Rotation paths and how fast each direction turns (deg/step):
Each turn is a multiple of 5 degrees from 10 to 175, or 0.
Each row of a path follows its step; steps can be skipped.
path 1
step 0: [ 13  26 -25   6 -10 -19  44   3 -22  18   4   9  29  17 -29  36   1 -11
  17  -7  -5  -8 -12   0   1  15   3 -12 -16 -25 -16   8  -4 -29  -7 -29
 -44 -40  -1  12  -4   2   2]
step 3: [  4  -3   4  -7   1 -35   8   3 -15  14  18 -53  15  -5  10   8 -23  33
  24   1 -38   6 -11  -1 -12  20   9  -9  -4 -18 -15  16  25 -14  -5 -14
  -3 -28 -31 -32 -15  -9  30]
step 6: [ -3  -2 -22 -12  -1  16 -10   1  14  54 -10 -28  24   2 -15   6 -12  38
  -7 -24  17  10 -13  -5  46  28  -8   8   7  -4   3  13  21  -9   0 -12
 -30   8   5 -29 -31  18  18]
step 7: [  5  -2 -14  -6  18  17   5 -27 -11 -26   5 -44 -10 -34  -2  -9 -28   5
 -28  16  25   9  34 -22  21  -7 -11 -23   3  -9  15  14  -8  16 -24   5
   0  -1 -26 -17 -34  34  10]
step 8: [ -2  -7 -27  11  -5   7  19  -8 -10 -43  23 -17  33  29  -1  -1 -24  -8
 -14  -2 -12  -8  24 -11  -4  33  21 -14 -31 -21  -3  34   2 -13 -28  -6
 -28 -17  -5  35  12   5   4]
step 9: [-11  -3  -6   7 -39   5  -2 -11 -15  18  32 -20   6  16  18  21   4  11
  -4 -24  29 -11   3  11 -18  11 -48  11   6 -32  -7  10  22 -38   1 -37
 -15  -8  19  21 -17  12  14]
step 10: [ 20   4  13  14 -18  19  14 -11 -26   6  34  18 -28 -21 -12 -32 -12  20
 -43 -33  29 -22  33  -4   5  11 -11  10  27  31  -1  -9 -16 -16  -9  -9
  -4  12  -3 -11 -10  17  10]
step 11: [  3  19   8  10   5  10  28 -11  -3  -9  34 -32  -3 -12 -30   1 -38  22
  25  -5 -18   9  17   0   4  36  46  13 -10   7   2 -11  -2 -29 -15 -20
 -23  13  -6 -26  -4 -27  -7]
step 12: [  4  22   6 -13 -18   2  -1 -41   2  23   7   1  12 -22  -6  14 -26 -31
  27  12   8 -12  -6 -20 -24  18 -12 -23   3 -42  25  18   9 -21  -7 -31
 -12 -17 -15 -41   0   7  18]
Speeds:
[ -3 -12   0  -3   1  -2  -1 -11   2   1   4   2  -2   2  11   7  -1   2
   1   5  -6   2   5   3  14  10  -9  -7  -3   7  -8  -1   0   8  -9   0
  -3   8   6   3   0   4   7] => 25
[  4   0  -1   2   6   1   5  -5   2  -2  -4  -8   6  -5   1  -7   3 -15
 -12  -2  -7   9  13   2  -6  -4  -1  11   0  13   2  -7   0   3  -2  -4
  -3   4  -1   4   2  -2   3] => 120
[ -1   0   6   8  -2  -5   1   4  -6  -6   3   3  -5   0  13  -3 -11   3
  -6 -12  -8   0  -5  -2 -10   3   2   5   4  -2  -6  -1   4   3  -3  -4
  11  -1  13  -4  -4  -4   5] => 55
[ -5   0  -4  -7   1   0  -4   4  17  -3   2  -3   5   2   5 -11   0   2
  -6   2  -3  11 -11  -5   9  -6   0   0   5   3   4   8   9   6   1   7
   2 -10   1  -2  -3   2   2] => 35
[ -1   2  -2  -2  -5  -7  -4   5 -12  -3  -2   2   0   7  11   5  -8 -10
   4   3   1   4  12  -4   6  -4  -3   1   5  -6   2   8   6   0   1   1
   0  -4 -11   4  11  -9   4] => 80
[ -8   6  -3   3  -5  -6   5 -10  -1  -3  -1   7   1   9   4  -8  -4  -4
  -1   9  -4  -4  -7  -1 -10  -2  -9   2 -15  -5  -1  -3  -2   3   3   4
 -10  -2  -4   3 -10  -1   0] => 85
[ -9   4  -3  -9  -3   2  -4   3   3   3  -9  -3   1  -2  -6   5   5  -2
   1   4   0   3  -1  -4  -3  10  -1   3  -4  -2  -9  -6  18  -7   1 -12
   7   4  -3   2  -9  -4   6] => 130
